A single turn carries every row of the set below to another of its rows. Some are shown first; where does it send the rows asked next?
kupav: [ 11 -34  13   5 -30  -1 -15 -13  12  12   7  14 -10]
vugi: [ 23  -8  -1 -13 -15  -6   8  14 -12 -21  -3  -6  -8]
mik: [ 19 -22  12  -9  -1  -1   8  -3  -4 -17  14   9 -18]
zus: [ 14 -19  15  -1 -23  12 -20  -9   9  13  -8  19 -15]
gaba: [ 29 -32   4   0 -14 -16   3  -5  -2   8  21  17 -10]
goz: [ 20 -16  22  -5  -4   3   6   4  -5 -14  14   4 -13]
rubad: [ 19 -16   6   6  -9 -11   8   8 -11 -18  -9  22  -7]
bepif: [ 34 -10  10   5 -25 -13  -1  20  -9  10   0   7   3]
bubon: [ 34  -6  16  -5  -9   5  -4   8  -7  13   2  17 -11]
kape: [ 12 -34  10   6 -31  -6 -11 -11  12  18   9  14 -10]
nizer: [ 15 -26 -11 -22 -26   7  -8  -5  10  12 -10  -6 -15]
kudi: [ 21 -18  -5 -11 -17 -15  10   9  -9 -22   6  -8  -7]
zoke: [  1 -17  15  -2 -31  -7  21   8  11 -18  -6  12 -20]
sugo: [ 33 -21   4  -7 -25 -15   1   9  -3   7  20  -9  -3]
Solek: [ 19 -20  13  12 -14 -16   9  11  -9 -18  -1  15  -1]
Vozod: [ 14 -15  12  -1 -24  11 -16  -5   8  20  -9  20 -16]
tol: [ 17 -12   7   2 -40 -10 -12   9   3  17 -21   3  -2]
zada: [  2 -11   6  -4 -35   1  16  14  10 -21  -2   6 -18]
didur: [ 13 -30  -6  -2 -37 -21  -8  -6   4   9 -22  10  -7]
Sol: [  2 -11  14  -8 -32  -2  12   2  10 -22   1  10 -27]
Rov: [ 30 -22 -16  -5 -17 -20   3   1  -8   4  -3  23 -10]
mep: [ 16 -16   9   2 -39 -12 -11   6   3  13 -26   4  -2]
teda: [ 15 -20 -11 -23 -27   5  -9  -7   9  16  -8  -1 -19]
tada: [ 34  -9 -11 -22 -12  -1  -2   4  -8   7   0   9 -17]
memur: [  1 -14   3  -4 -35  -1  17  10  11 -22  -1   8 -20]
Puv: [  1 -13  15  -3 -29  -4  20   8  10 -17  -9  14 -22]
sud: [ 15 -27   4 -13 -35   3  -8   2  12  14   1 -18  -5]
kipo: [ 13 -27 -12  -2 -37 -20  -7  -6   5  13 -16  13  -9]
Disib: [  2 -11  17  -6 -34  -3  12   5  10 -21   4   7 -25]
doguf: [ 15 -23   6 -11 -37  -2  -8   2  12  19   5 -16  -7]

zoke moves to memur
bepif moves to sugo
And these:
rubad moves to vugi
kupav moves to didur
kipo moves to teda

A single turn carries every row of the set below to another of its rows. Some are shown first; where does it send the rows asked next?
Bur: [-26   9 -10 -21  13  21  17   7 -27 -16   8   1  12  28 -11  23  35]
Kab: [-30 -13  -9 -10  20   8 -19  32 -17  -8   5   0  17  11   2   9  13]
nukab: [ -5  16 -28 -11  24  13   2   9  -9 -32  -6   0  11   9   0  17  29]
sasu: [-26  -2 -18 -25 -10   8  10   7  -1 -15 -10  22   8  12 -10  42   9]
bimi: [-19  -7 -15 -14   4   8 -24  -6   1   3 -12   3   8  10 -13  29  20]
Nufa: [-28  -8 -19 -17  -5   2 -15   0 -10   0 -21  -1  16   3  -5   5  18]
zubab: [-21  -6 -17 -19   2   5   6  15 -12 -22  -2  -2 -12   4 -12  25  -8]
Kero: [-16 -22  -1 -18   9   9 -17  17  -4 -11   8   9  23   9  -3  11  29]
bimu: [ -2   6 -13  -4  -5  13   3  18  -2 -24 -27  12  14  13 -11  22  15]
Punob: [  0 -10 -14 -32  18  21   3  12 -26   3  -2  -1  17  13  13  11  13]
movu: [-26  -4 -23   2   3 -18  12  11  -9  -8   4  10  24  16 -14  17  13]
kig: [ -3  -3  -3   0  11   3  16  21 -26  -5 -10   3  22  21   8   7  25]
Kap: [-29 -15 -15 -17  26  21  18  -1 -29 -24   6   8   4  13  -9  15  29]
ril: [-29 -17 -12 -10  27  21  -8   6 -21  -4  -3   2  19  19  25  24  22]
kupug: [-25   8 -34  -4  13   2   1   8  -1  -3 -11  22  -3   7   0   7  28]
tabom: [-28  -1  -5  -5  -5  17   9   2 -33 -12   2   6  10  -4 -16  27  10]
Buruv: [-12 -11 -17 -23   9  14  17  29 -15   2  -5   7  -1  19 -26  18   8]
kov: [ -2   1 -14 -14  16   7   4  12   6  -5   5  -7  24  31   4  12   7]
Par: [-17  -9  -5 -24  15  20   4  -6  -9   3 -18  21  35  22  -5  21  10]
gotis: [-21 -12  -2  -4  25  -4  16   9 -19 -23   3  16   7  18  -9  24  -6]
luti: [-14  -4  -6 -19  13  30  -2 -17 -15  -3 -14   4  18  19  -3   6   6]
gidu: [-27  -4 -27 -33  -1   7  -3   1 -17 -36   6  15  12  25  -7  17  17]
Sito: [ -9   0 -34 -13   7  19  -3  26 -21 -21   2  20   6   8 -10  41  12]
Reke: [ -9   8 -24  -5  27  11   2   1 -18  -2  25  16  20  15  -4  15  12]
sif: [-20  -7 -28 -13   0   8  -8   3 -25  15   4   2   2  25  10  19  25]
mumos: [-19  -3  -7 -21   2  -9 -16  -5  -2   1  -4   4   0  15  -6   6   9]
ribod: [-13  -7 -29  -5  24  31  -5  10 -11 -18 -16  26  13  22   9  14  29]
Gur: [-16 -11  -3 -24  14  21   7   0  -8   3 -16  24  35  22  -3  22   7]
nekev: [-11  12  -4  -2  21  -7   0  -4 -15 -13 -28  12  11  19   1  21  17]
Tunem: [ -4  -3 -28 -15   0  15   3  -1 -10   2   4  -1  -5  15  22  22  15]
vut: [-22 -20 -11 -13   8  13  12  14 -14  -8 -11   4 -10  35 -20  25  21]
Kopa: [-44 -10 -18 -16   5  -2   4  16 -20 -16 -17   4  13  24 -16  29   1]
zufef: [-17 -16 -25 -24  12   2  -1   4 -20 -34 -13   5  17  30   6  32   6]
dozif: [-12 -13 -17 -20   9  15  18  30 -13   4  -5   6   2  17 -23  19   4]
Loze: [-11  -5 -20 -11  22  -4  26   9  -8  -5 -11  20  12  14  -7  12  36]
Num: [-30 -13 -11  -9  18   8 -17  33 -18  -7   9   1  18  14   4  13  10]
Mev: [ -6   6 -25 -11  25  -7  -6  14  -8 -10  -3   1  22   1 -22  18  19]
fav: [-41   7 -10  -2  -3  19   7   6 -12 -13   9  20  10   6   5  28   4]
Ped: [-13   5 -17 -13   7  12 -15  17 -28  -5 -19  19  21  15  21  11   8]
ziri: [-19 -22 -24   1  23  15  -1   5  -3  11   0  21  16   3   3  24  14]
sarum: [-18 -15 -26 -28  13  -1   3   2 -23 -36 -12   5  16  27   5  30  11]
mapuv: [-24  17 -10   0  31   2  -1  11 -33  -6  -6  21   7  11  -8  18  20]
Piri: [ -5  -5 -31 -15   2  19   6   1 -11   1   4  -1  -3  16  22  22   9]
rar: [-31   5 -28 -10  -2  14  29  15 -11 -17 -17  12  17  28   0  14  13]
tamu: [-22   0  -6 -24  18  28   4  11  -3   9  13  16  20  21   9  13  20]
zub: [-14  -3  -5 -27  12  19  10  13 -37 -20   1  18  -2  15  -5  21  34]
Vamo: [-42   8  -8  -1  -2  20   8   6 -12 -16   7  17   9   4   2  29   9]
pib: [-17  -2 -34  -1  18   4  -9   0 -18 -15  -9  23  -9  16 -10  19  -3]

movu moves to kig
sif moves to tabom
And these:
ziri moves to gotis
Punob moves to sasu
Tunem moves to Vamo
mapuv moves to Mev
zub moves to bimi
Gur moves to zufef

A single turn carries every row of the set below to another of its rows. Some are shown first; where does it send the rows asked next?
kozak: [  2  22 -17  -5 -12  -1  -9   7   1  -9 -15 -17  11  -2]
noda: [  9  13 -17   6 -14   5 -11  -4 -16   4 -11 -13  21   7]
nozas: [ -8  -7  -3   0 -15   7  10 -13   7  -8  -3   3  21 -33]
tos: [  7  14   3  28 -11   2  -5 -14  -5  -1   4   8  15   0]
nef: [ -4   4 -16  -1 -18   1  -6  14  -6 -13 -19  12  10 -26]
vumod: [  5   1 -24  -1 -10  -1  -2  -5  -4   9 -14 -18  20   1]
loz: [  0   8  -2   1 -11  -6  20  21  13   5 -10   2  27 -15]
rabel: [  2   1   1  -4 -11  13  15 -22  -3  11 -22 -10  17 -12]
Pulu: [  6  -4  -6   1   9  12  -8  -4   0  -7  -9   1  46 -16]
Dofit: [  0  15 -12  -6 -12  24   8  -1 -14  -1 -30   8   8  -9]
fibuv: [ -7  12  -3  -9   2 -16  -8  16  -9   4 -26   6   5   2]
mabov: [ -8   9  15   3 -15   1 -10 -16  11  15 -30  10  17 -17]
Bul: [ -4  12   8 -14 -12   6   9  -1   4   5 -23 -19  13 -21]
lise: [  0  -5  14  16 -13   6  -5 -15  -8  15  -6   8   5  -6]
muv: [ -4   6 -12 -14  -1   4 -15   4  10 -18 -12   0  32 -16]
Dep: [-21  18  -7  -5  10  20   2   8   4  -8 -18  -6  14  -9]
sefu: [ -9  -9  -8  21  -3  11   2  20   4 -11 -13   5  18 -12]
Zumur: [ -2  10  19   6 -18  -6   6  14  -1  -5 -18  19  12   6]
lekap: [ -7   6   8  -9 -15  20 -17  -7  -4  -1 -17 -11  27   2]
fud: [ 12  28   9   7 -10  -8  -6   0   3   7 -12  23  12   2]
runa: [-10  10  -6  18  12  26   3  -6  -1  -7 -22  -3  22   2]
Sokub: [  0  -2  15  -4  13  -6  -8  -4 -22  -6  -2   1  19 -11]
biz: [  7  -2  -2  -4   6  16  10 -14   2   0 -25 -15  24 -19]
riz: [ -3  26  -6   8 -12  10  17   0   8   0 -15  -7  31   7]
Dasas: [-11  17   8   8  -4   5 -10  -3   2   5 -20  31   4  -1]
meko: [ 13  -2  -1  13   5  -4 -15  -5 -18  11 -24   4  15 -19]
bod: [-13   9  -8  -8   0   0  13  18  10   9 -15  -3  34 -14]
posis: [ -2   9 -12   0 -18   0   1  14  -2  -6 -31  -2  19 -30]
Vof: [ 13   2 -10  -3 -10   0  -1  14  -9   4  10  -2  26 -13]
voze: [ -2  11 -13  11  12  -7  15 -16  -4  18 -13  12  21 -17]
marez: [ -5  -1   8  18   0 -22  13   3   1  -4 -11  -4  17   4]
kanup: [  5  28   7 -15   3 -16  10  -6   3  -4 -17   4  18 -16]
kuzir: [ -4  -2 -26  11 -14   4  -6  -4 -14  -1 -21   5  27 -26]
Dek: [  5   5   4  17   6  15   9 -11  -7   5  -2  21   4  -2]
gumi: [-26  21  10   7   0 -10 -10  -3   3 -10 -28   1  19 -16]
fovik: [  3  -9 -15   7  -5  -1  18   5   7  12 -20   2  34  -9]
kila: [-16  17   8   1 -22  -4  -1  -7  -4 -15 -12  26  10  -6]
Mobib: [ -3   1  11  19   4 -13  15  -8  -4  -6  -7  15   9   3]
zitu: [-10   8 -10   9  -3 -12  11 -12 -19 -14 -11  12   3 -19]
laz: [-13   3   6  -9   0   7 -14   7   9 -12   0   3  35 -19]
fur: [ -3  17  -1   8  12  13  -8   8   2  11 -26  25  12  -1]
zuzuz: [  3   4  20  15   3 -11  -7  -7 -17  -7   1   7  16  -2]
nuzo: [ 12  33  -5   4 -12  -6 -12  -8   4   8  -8  10  24  -4]
nar: [ -6   2   7  10  -5 -11   6 -16 -23  -1  -5  16   3 -12]
poz: [-4 21 22 -9 -8  2  1  4 -9 -3 -1 21 23 -5]
ton: [ -1   0  -5  20  10 -10 -14 -17  12  -2 -15   2  28  -2]
lepu: [ -6  22  23   3 -13  -2  -9 -14   4  10 -15  19  18 -11]
Tovo: [-11  13 -19  16   8  18  -1  -1 -10  -4 -19 -11  26 -11]

fibuv moves to voze
laz moves to noda
And these:
mabov moves to Sokub
fovik moves to Dep
Zumur moves to Dek
Dasas moves to nar
vumod moves to bod
Dofit moves to nozas

